In the data rows, the value 128 means zero.
Here are some numbered points:
[120, 140, 174, 164, 118, 155, 153, 169, 163, 123, 156, 118, 132, 156, 123, 104, 105, 140, 113, 80, 139, 161, 101, 149] 0
[152, 177, 160, 100, 123, 140, 91, 124, 136, 167, 141, 29, 162, 163, 155, 124, 110, 123, 122, 130, 120, 113, 139, 86] 1
[124, 186, 113, 170, 136, 160, 116, 137, 138, 129, 170, 103, 143, 115, 123, 126, 81, 173, 132, 121, 87, 114, 151, 94] 2
[136, 71, 141, 159, 122, 140, 54, 165, 98, 129, 200, 87, 189, 68, 159, 128, 18, 133, 114, 147, 94, 178, 155, 122] 3
[128, 129, 117, 66, 122, 119, 157, 106, 148, 175, 90, 113, 132, 161, 132, 132, 190, 101, 145, 140, 146, 89, 140, 127] 4
[159, 148, 92, 122, 146, 150, 160, 129, 106, 95, 109, 148, 63, 142, 102, 154, 188, 113, 128, 112, 138, 86, 122, 127] 5
[184, 162, 130, 105, 147, 177, 112, 101, 81, 115, 138, 96, 103, 146, 150, 148, 172, 76, 119, 120, 133, 75, 94, 131] 6
[65, 64, 121, 180, 121, 141, 207, 137, 143, 136, 169, 197, 137, 87, 121, 116, 127, 110, 114, 130, 157, 131, 112, 199] 7
[119, 151, 72, 141, 128, 147, 122, 126, 72, 153, 138, 123, 154, 96, 140, 146, 105, 152, 129, 190, 108, 115, 146, 110] 8
[120, 153, 63, 139, 130, 151, 120, 127, 78, 161, 137, 119, 153, 91, 143, 147, 107, 168, 132, 175, 104, 138, 155, 100] 9
[74, 98, 100, 152, 149, 151, 79, 153, 67, 135, 120, 111, 121, 105, 106, 147, 152, 132, 36, 110, 151, 168, 89, 175] 10
[122, 152, 139, 85, 149, 149, 25, 79, 135, 128, 83, 118, 141, 128, 146, 133, 163, 101, 126, 116, 123, 141, 112, 110] 11
[164, 177, 129, 142, 134, 158, 146, 159, 53, 118, 140, 136, 157, 134, 149, 117, 86, 171, 119, 175, 97, 137, 105, 131] 12
[121, 132, 112, 75, 124, 110, 182, 105, 135, 176, 94, 121, 130, 165, 128, 131, 187, 111, 137, 158, 147, 87, 140, 120] 13
[87, 136, 137, 138, 119, 134, 111, 149, 186, 157, 132, 95, 152, 139, 116, 120, 102, 145, 125, 106, 126, 164, 148, 109] 14
[162, 112, 137, 146, 127, 83, 167, 133, 92, 75, 129, 171, 81, 133, 115, 154, 143, 142, 131, 122, 143, 114, 125, 123] 15
[163, 182, 58, 124, 131, 148, 205, 185, 113, 113, 76, 157, 43, 184, 69, 152, 202, 163, 138, 109, 137, 117, 136, 103] 16
[105, 169, 117, 158, 157, 203, 117, 148, 164, 105, 168, 92, 109, 115, 98, 148, 119, 111, 100, 81, 104, 77, 155, 128] 17
[121, 157, 116, 120, 109, 96, 156, 89, 117, 153, 100, 120, 103, 148, 139, 141, 184, 130, 133, 140, 172, 91, 122, 115] 18
[42, 148, 103, 132, 154, 179, 84, 139, 201, 161, 142, 103, 193, 93, 104, 121, 70, 140, 114, 137, 65, 141, 183, 123] 19
[70, 73, 168, 106, 125, 94, 128, 127, 212, 150, 104, 153, 157, 141, 116, 102, 130, 130, 130, 103, 148, 178, 140, 140] 20
[191, 145, 159, 177, 91, 105, 117, 111, 64, 126, 194, 37, 107, 128, 176, 152, 102, 126, 118, 127, 177, 89, 104, 96] 21
[109, 99, 115, 100, 119, 129, 165, 148, 142, 160, 96, 77, 93, 149, 113, 156, 190, 99, 124, 123, 217, 129, 127, 114] 22
[168, 166, 164, 95, 128, 96, 193, 129, 104, 122, 142, 93, 149, 167, 124, 119, 91, 171, 139, 171, 102, 75, 150, 115] 23
[99, 185, 42, 67, 184, 175, 122, 160, 164, 119, 34, 187, 113, 155, 55, 140, 169, 168, 137, 139, 53, 141, 182, 99] 24
[145, 155, 144, 144, 156, 162, 122, 162, 128, 79, 151, 124, 128, 128, 109, 126, 82, 154, 113, 110, 81, 124, 134, 127] 25
[245, 72, 199, 64, 149, 135, 186, 144, 85, 67, 191, 138, 123, 143, 158, 122, 92, 75, 124, 141, 91, 72, 136, 165] 26
[140, 114, 108, 124, 142, 125, 151, 108, 85, 107, 142, 165, 114, 115, 126, 132, 129, 120, 125, 157, 124, 101, 129, 139] 27
[114, 118, 131, 86, 126, 128, 218, 202, 174, 119, 92, 119, 115, 170, 92, 170, 126, 136, 167, 174, 159, 121, 189, 75] 28
[87, 87, 130, 180, 86, 111, 172, 151, 163, 157, 152, 132, 110, 126, 121, 127, 147, 125, 126, 91, 195, 157, 113, 150] 29
[63, 110, 94, 196, 98, 150, 126, 168, 165, 161, 154, 153, 142, 101, 113, 123, 105, 148, 120, 108, 132, 200, 136, 147] 30
[87, 191, 45, 71, 181, 175, 132, 167, 178, 123, 21, 179, 121, 154, 54, 130, 167, 176, 145, 139, 61, 140, 182, 101] 31
[131, 165, 95, 121, 135, 142, 112, 137, 96, 137, 122, 115, 143, 104, 126, 147, 109, 152, 125, 170, 102, 114, 159, 115] 32
[130, 104, 133, 110, 141, 112, 105, 112, 153, 118, 127, 123, 118, 148, 113, 125, 129, 131, 115, 106, 132, 138, 137, 112] 33
[203, 107, 174, 94, 79, 80, 201, 115, 91, 183, 156, 48, 119, 177, 182, 137, 175, 65, 133, 147, 187, 61, 99, 121] 34
[157, 111, 122, 143, 132, 97, 162, 129, 101, 79, 133, 151, 77, 127, 114, 150, 135, 144, 133, 123, 142, 104, 130, 119] 35
[75, 153, 195, 118, 108, 81, 165, 100, 177, 154, 78, 164, 174, 171, 149, 87, 128, 170, 136, 145, 157, 187, 90, 152] 36
[148, 139, 155, 119, 130, 102, 130, 124, 106, 110, 123, 140, 128, 126, 135, 121, 109, 165, 134, 136, 125, 152, 124, 126] 37
[99, 151, 99, 102, 147, 150, 141, 159, 153, 131, 113, 96, 137, 130, 102, 165, 112, 143, 139, 162, 110, 102, 196, 73] 38
[152, 151, 171, 128, 95, 118, 103, 89, 173, 164, 141, 125, 162, 141, 166, 77, 123, 98, 168, 104, 109, 138, 99, 140] 39
[122, 143, 125, 160, 122, 112, 107, 136, 175, 114, 143, 54, 71, 134, 89, 148, 130, 145, 127, 59, 163, 113, 154, 85] 40
[131, 164, 104, 94, 172, 150, 111, 97, 127, 98, 82, 152, 99, 142, 108, 144, 174, 118, 130, 122, 106, 92, 133, 118] 41
[142, 152, 176, 135, 102, 120, 98, 75, 179, 151, 147, 138, 158, 137, 161, 81, 123, 93, 162, 99, 108, 134, 102, 144] 42
[171, 132, 80, 142, 80, 71, 188, 77, 125, 114, 145, 179, 92, 83, 137, 139, 135, 104, 221, 170, 114, 37, 173, 123] 43
[123, 114, 158, 93, 141, 114, 113, 119, 164, 123, 106, 129, 130, 148, 121, 121, 141, 122, 127, 107, 126, 134, 134, 126] 44
[200, 85, 156, 92, 82, 82, 202, 91, 78, 182, 171, 53, 111, 162, 182, 143, 176, 76, 133, 147, 209, 56, 117, 129] 45
[195, 87, 176, 86, 143, 69, 112, 95, 63, 69, 116, 165, 127, 127, 163, 128, 116, 134, 142, 155, 124, 124, 112, 126] 46
[37, 81, 155, 122, 169, 140, 12, 70, 155, 107, 101, 221, 197, 50, 145, 91, 102, 120, 114, 124, 102, 184, 114, 181] 47
[89, 157, 86, 106, 137, 153, 140, 181, 149, 148, 110, 81, 138, 129, 85, 172, 117, 147, 133, 163, 113, 109, 200, 77] 48
[103, 151, 157, 109, 158, 131, 178, 101, 158, 123, 163, 98, 161, 130, 125, 124, 90, 129, 109, 153, 85, 47, 156, 132] 49
[135, 113, 106, 157, 126, 108, 143, 135, 90, 128, 137, 134, 110, 111, 124, 138, 141, 115, 123, 132, 121, 109, 115, 131] 50
Which three points above are nearest to each new point? Their numbers follow each, nearest first.
[93, 186, 147, 172, 137, 200, 158, 116, 202, 182, 212, 110, 190, 140, 156, 100, 93, 151, 170, 98, 96, 95, 159, 75] 2 14 49
[247, 112, 61, 41, 127, 209, 204, 255, 102, 165, 131, 75, 99, 205, 62, 141, 158, 104, 132, 118, 69, 141, 193, 113] 16 28 48
[169, 183, 117, 187, 124, 138, 133, 171, 124, 73, 161, 72, 59, 144, 96, 161, 99, 170, 120, 81, 128, 109, 141, 81] 40 25 2
[102, 100, 115, 147, 128, 99, 75, 81, 136, 116, 131, 178, 157, 66, 128, 87, 90, 115, 115, 134, 64, 148, 112, 205] 47 27 42
[131, 135, 136, 157, 154, 134, 118, 69, 94, 63, 166, 144, 106, 87, 137, 149, 124, 104, 115, 132, 128, 49, 120, 147] 27 50 35
[177, 85, 196, 103, 130, 123, 87, 157, 103, 113, 142, 132, 179, 138, 167, 98, 69, 135, 121, 134, 108, 195, 107, 136] 37 46 3
[130, 125, 139, 73, 126, 139, 131, 178, 159, 113, 73, 75, 91, 155, 85, 165, 163, 77, 110, 129, 162, 132, 135, 131] 22 44 33
[130, 182, 200, 82, 167, 144, 112, 101, 163, 100, 92, 142, 157, 189, 131, 106, 126, 147, 117, 117, 92, 148, 99, 121] 44 37 33
[180, 98, 207, 173, 104, 163, 76, 166, 112, 117, 206, 69, 141, 125, 172, 111, 75, 97, 106, 71, 155, 183, 74, 147] 0 3 21
[138, 178, 194, 63, 175, 196, 150, 104, 232, 120, 140, 110, 161, 176, 129, 115, 138, 71, 179, 102, 77, 55, 158, 93] 49 44 42
[55, 90, 86, 192, 96, 149, 148, 183, 162, 171, 155, 153, 145, 93, 108, 121, 107, 148, 123, 119, 150, 195, 142, 152] 30 29 7
[43, 81, 163, 116, 171, 138, 18, 63, 161, 105, 98, 211, 194, 68, 151, 102, 110, 111, 119, 123, 105, 189, 106, 172] 47 11 20
[82, 92, 106, 142, 160, 168, 76, 148, 77, 125, 118, 111, 114, 105, 109, 147, 151, 127, 26, 107, 159, 168, 90, 181] 10 50 33
[114, 167, 126, 143, 132, 165, 86, 149, 151, 126, 122, 111, 134, 134, 115, 125, 113, 144, 118, 104, 113, 157, 130, 113] 14 25 2
[116, 158, 148, 160, 107, 123, 119, 160, 195, 130, 138, 58, 86, 146, 106, 143, 134, 131, 125, 55, 154, 126, 147, 95] 40 14 0
[153, 191, 69, 133, 139, 141, 209, 187, 122, 106, 70, 158, 47, 175, 64, 148, 198, 153, 144, 114, 120, 109, 127, 106] 16 5 41
[102, 165, 122, 170, 159, 199, 123, 145, 176, 97, 180, 91, 112, 112, 93, 143, 105, 110, 103, 74, 97, 88, 140, 139] 17 25 2
[71, 76, 90, 145, 174, 174, 83, 144, 71, 111, 131, 115, 113, 92, 101, 162, 145, 132, 20, 104, 150, 164, 97, 184] 10 50 33
[151, 166, 119, 142, 124, 179, 134, 137, 70, 148, 154, 112, 146, 130, 153, 125, 127, 120, 118, 154, 125, 120, 99, 141] 12 8 32
[60, 125, 108, 179, 110, 85, 148, 62, 124, 151, 135, 149, 133, 97, 151, 145, 142, 162, 132, 150, 181, 99, 129, 124] 18 50 27
[84, 148, 128, 140, 115, 138, 118, 155, 195, 168, 132, 98, 162, 144, 109, 107, 94, 156, 122, 110, 105, 166, 155, 115] 14 19 30
[226, 47, 184, 53, 148, 108, 166, 136, 90, 95, 171, 115, 134, 137, 159, 111, 97, 66, 116, 147, 96, 75, 127, 155] 26 46 27
[164, 100, 43, 132, 135, 166, 107, 167, 87, 103, 119, 144, 63, 106, 93, 168, 179, 88, 133, 109, 125, 115, 139, 120] 5 50 35
[145, 139, 124, 123, 163, 155, 141, 121, 90, 93, 139, 157, 130, 116, 125, 132, 117, 130, 119, 149, 93, 95, 124, 143] 27 50 25
[135, 146, 136, 130, 158, 152, 140, 115, 101, 95, 147, 147, 133, 110, 132, 136, 116, 122, 127, 147, 100, 95, 125, 134] 27 50 25
[173, 155, 137, 118, 150, 181, 131, 114, 90, 106, 142, 129, 109, 137, 140, 136, 162, 86, 115, 120, 119, 87, 92, 151] 6 5 27
[128, 193, 87, 185, 124, 143, 127, 135, 142, 116, 161, 103, 120, 105, 119, 129, 66, 176, 136, 126, 73, 101, 161, 93] 2 25 32
[97, 146, 152, 96, 160, 138, 161, 102, 166, 142, 155, 81, 171, 138, 130, 125, 93, 109, 106, 165, 88, 54, 160, 121] 49 38 23
[79, 40, 98, 150, 110, 118, 152, 129, 122, 149, 134, 199, 136, 86, 135, 127, 148, 106, 132, 140, 169, 170, 120, 172] 7 29 30
[167, 136, 75, 150, 103, 91, 134, 110, 61, 139, 128, 127, 97, 119, 141, 146, 155, 130, 139, 150, 140, 89, 124, 107] 50 27 18
[146, 153, 128, 139, 158, 160, 122, 144, 119, 66, 159, 130, 119, 115, 92, 131, 85, 153, 129, 121, 89, 96, 149, 127] 25 2 32
[140, 89, 121, 143, 126, 116, 197, 130, 52, 119, 137, 209, 137, 112, 149, 118, 132, 137, 128, 179, 142, 127, 96, 174] 27 50 15
[180, 144, 126, 146, 88, 85, 113, 102, 59, 149, 127, 122, 100, 137, 163, 124, 165, 135, 145, 132, 184, 115, 101, 108] 18 50 37
[159, 162, 130, 154, 130, 172, 104, 143, 94, 125, 145, 68, 94, 154, 131, 148, 154, 125, 87, 83, 162, 127, 93, 118] 6 50 40
[184, 149, 156, 183, 92, 108, 121, 114, 67, 120, 188, 40, 105, 124, 180, 150, 93, 153, 123, 123, 183, 103, 107, 93] 21 1 50
[137, 123, 143, 134, 125, 98, 129, 129, 100, 116, 120, 147, 141, 130, 145, 122, 98, 168, 134, 153, 129, 148, 127, 118] 37 27 50
[66, 156, 42, 174, 143, 180, 53, 157, 147, 141, 105, 134, 114, 77, 91, 150, 132, 151, 131, 107, 113, 187, 151, 100] 30 9 14
[99, 128, 105, 117, 125, 97, 14, 53, 96, 150, 87, 120, 155, 85, 167, 147, 143, 130, 139, 160, 153, 147, 126, 90] 11 32 8
[64, 88, 78, 174, 93, 159, 141, 179, 154, 188, 152, 148, 159, 102, 114, 113, 103, 138, 129, 138, 151, 200, 138, 146] 30 29 14
[161, 173, 67, 151, 100, 89, 34, 114, 101, 98, 111, 75, 95, 74, 102, 141, 85, 124, 126, 145, 71, 128, 144, 138] 32 8 9
[119, 190, 134, 163, 120, 108, 154, 113, 121, 126, 147, 85, 125, 139, 131, 139, 102, 176, 125, 142, 132, 81, 136, 95] 2 23 32
